One vector is turned by the same rotation once a tick. Each row is the vector after some number of ticks, and that number follows the row.
The counts run from 0 to 303.
53, 92, 59, 96, 117, 109, 97, 106, 111, 109, 89, 77, 143, 72, 75, 110, 101, 98, 82, 92, 96, 94, 82, 105, 142, 101, 114, 87, 95, 102, 92, 92, 116, 151, 108, 123, 98 | 253
120, 102, 122, 114, 101, 98, 106, 113, 96, 103, 87, 87, 91, 97, 115, 122, 110, 120, 151, 117, 104, 125, 112, 111, 72, 97, 93, 91, 90, 81, 133, 104, 77, 55, 66, 107, 81 | 301
91, 88, 33, 79, 104, 94, 99, 102, 105, 66, 120, 108, 106, 78, 73, 109, 131, 84, 83, 70, 78, 105, 91, 140, 96, 100, 91, 86, 101, 102, 86, 90, 80, 123, 94, 130, 118 | 118
98, 85, 103, 115, 92, 86, 115, 90, 86, 87, 114, 79, 72, 80, 73, 135, 106, 71, 109, 106, 118, 105, 80, 121, 131, 122, 123, 146, 104, 61, 116, 114, 87, 133, 102, 93, 91 | 245
129, 114, 86, 102, 92, 136, 98, 75, 100, 106, 75, 112, 91, 147, 108, 105, 94, 117, 117, 87, 89, 86, 106, 130, 98, 79, 64, 107, 97, 110, 63, 86, 73, 69, 125, 108, 100 | 291
107, 94, 60, 86, 120, 115, 106, 114, 95, 76, 99, 101, 114, 60, 94, 132, 140, 69, 102, 110, 104, 96, 116, 139, 122, 124, 76, 104, 106, 102, 120, 98, 76, 112, 100, 124, 76 | 34
125, 105, 93, 101, 66, 91, 109, 70, 109, 67, 109, 96, 52, 124, 102, 89, 109, 92, 111, 82, 84, 102, 87, 110, 74, 75, 68, 87, 90, 83, 83, 84, 70, 62, 116, 106, 116 | 140
81, 82, 91, 98, 103, 58, 123, 100, 107, 73, 120, 90, 101, 48, 80, 116, 126, 75, 83, 111, 99, 115, 93, 109, 86, 117, 122, 81, 105, 76, 139, 99, 112, 121, 67, 108, 95 | 181
95, 95, 123, 108, 119, 46, 111, 99, 86, 62, 132, 96, 81, 84, 93, 89, 104, 50, 64, 104, 115, 81, 117, 106, 101, 96, 124, 85, 103, 96, 96, 99, 123, 97, 94, 90, 131 | 127
127, 96, 127, 112, 84, 108, 113, 89, 120, 105, 92, 92, 76, 118, 114, 129, 83, 146, 130, 96, 76, 91, 102, 115, 67, 76, 95, 113, 82, 91, 103, 89, 89, 54, 82, 113, 77 | 78
69, 100, 88, 106, 122, 52, 97, 108, 117, 69, 112, 86, 90, 84, 96, 69, 110, 94, 93, 95, 96, 86, 108, 87, 86, 84, 115, 49, 85, 92, 96, 88, 118, 92, 82, 110, 142 | 201
73, 79, 98, 113, 123, 63, 107, 112, 83, 80, 127, 103, 96, 77, 80, 108, 105, 62, 73, 97, 112, 83, 112, 115, 122, 107, 137, 102, 105, 93, 92, 107, 118, 125, 79, 102, 131 | 265
102, 93, 71, 102, 99, 77, 120, 111, 111, 49, 130, 107, 80, 71, 68, 119, 108, 96, 95, 77, 96, 113, 84, 120, 59, 115, 118, 122, 100, 54, 93, 112, 97, 109, 76, 114, 123 | 44
85, 96, 133, 98, 64, 85, 110, 62, 96, 114, 83, 63, 81, 104, 102, 89, 83, 89, 79, 116, 90, 101, 90, 80, 133, 82, 104, 71, 94, 80, 126, 85, 112, 101, 112, 110, 75 | 158
109, 81, 122, 99, 115, 77, 97, 91, 90, 104, 82, 71, 70, 94, 125, 122, 144, 88, 132, 101, 95, 91, 129, 132, 129, 88, 96, 86, 83, 116, 120, 88, 71, 72, 72, 109, 104 | 150
124, 97, 78, 89, 65, 107, 104, 73, 98, 93, 91, 87, 66, 127, 94, 115, 117, 100, 127, 75, 79, 124, 87, 135, 107, 70, 72, 82, 90, 94, 91, 90, 60, 71, 108, 112, 114 | 2
119, 106, 84, 86, 109, 79, 121, 81, 122, 50, 131, 112, 75, 70, 104, 113, 113, 74, 72, 104, 97, 58, 112, 121, 74, 109, 84, 119, 93, 95, 108, 91, 100, 88, 108, 113, 88 | 193
120, 99, 78, 89, 77, 138, 113, 102, 74, 123, 69, 99, 131, 107, 99, 118, 104, 109, 129, 111, 97, 132, 93, 121, 94, 91, 75, 88, 118, 90, 132, 109, 76, 92, 101, 125, 59 | 238
75, 84, 138, 113, 108, 106, 107, 78, 92, 128, 78, 74, 108, 100, 109, 116, 78, 111, 98, 125, 90, 83, 110, 99, 136, 89, 135, 95, 92, 112, 112, 84, 123, 101, 88, 99, 67 | 231
94, 99, 90, 97, 95, 67, 126, 90, 121, 45, 139, 94, 78, 54, 77, 98, 100, 84, 68, 96, 95, 89, 80, 101, 66, 121, 113, 103, 90, 63, 114, 95, 110, 102, 83, 99, 102 | 43
71, 115, 62, 104, 108, 131, 105, 130, 87, 107, 78, 96, 147, 105, 70, 95, 75, 120, 116, 95, 113, 131, 77, 82, 101, 107, 98, 89, 105, 76, 110, 112, 97, 126, 120, 98, 80 | 102
73, 105, 65, 108, 150, 107, 99, 140, 80, 111, 98, 135, 147, 106, 80, 83, 93, 94, 95, 101, 127, 95, 123, 106, 108, 96, 108, 76, 120, 109, 76, 112, 120, 104, 99, 96, 119 | 49
98, 129, 55, 106, 141, 126, 99, 123, 121, 83, 99, 114, 137, 117, 98, 79, 88, 130, 101, 91, 97, 75, 123, 98, 70, 96, 71, 90, 88, 126, 64, 86, 106, 87, 120, 107, 106 | 271
72, 106, 86, 107, 102, 86, 111, 110, 99, 73, 103, 58, 99, 85, 77, 71, 95, 75, 104, 102, 127, 109, 68, 63, 120, 127, 98, 91, 96, 60, 119, 101, 96, 131, 120, 89, 89 | 105
142, 101, 115, 101, 92, 111, 115, 95, 66, 102, 82, 99, 96, 116, 112, 119, 117, 75, 134, 123, 117, 131, 110, 134, 120, 105, 74, 99, 105, 89, 140, 99, 63, 87, 109, 97, 75 | 88
107, 94, 97, 83, 74, 62, 125, 70, 98, 69, 127, 108, 70, 98, 94, 88, 110, 63, 70, 97, 102, 93, 105, 133, 96, 70, 96, 71, 105, 98, 93, 85, 107, 79, 101, 120, 126 | 277
67, 86, 110, 98, 86, 77, 94, 95, 78, 121, 70, 61, 92, 107, 92, 103, 120, 79, 121, 103, 100, 128, 91, 99, 151, 79, 111, 51, 97, 87, 126, 97, 82, 100, 83, 106, 108 | 84
73, 103, 71, 102, 131, 84, 94, 108, 100, 75, 112, 95, 94, 101, 90, 83, 114, 78, 87, 82, 103, 72, 109, 99, 140, 99, 97, 92, 88, 112, 56, 96, 101, 126, 123, 94, 145 | 52
79, 93, 94, 99, 60, 107, 107, 69, 105, 94, 90, 58, 76, 94, 73, 108, 99, 86, 98, 82, 86, 113, 64, 93, 136, 111, 99, 96, 93, 64, 112, 94, 79, 132, 134, 110, 79 | 21
57, 101, 69, 114, 135, 119, 92, 111, 124, 106, 84, 79, 142, 84, 79, 102, 78, 127, 94, 94, 94, 86, 89, 76, 121, 120, 113, 95, 89, 100, 92, 99, 123, 144, 114, 106, 83 | 252
138, 96, 121, 105, 75, 117, 116, 85, 65, 108, 100, 110, 67, 132, 98, 125, 107, 80, 124, 103, 110, 113, 112, 141, 119, 94, 81, 132, 105, 83, 101, 107, 68, 68, 109, 87, 101 | 226
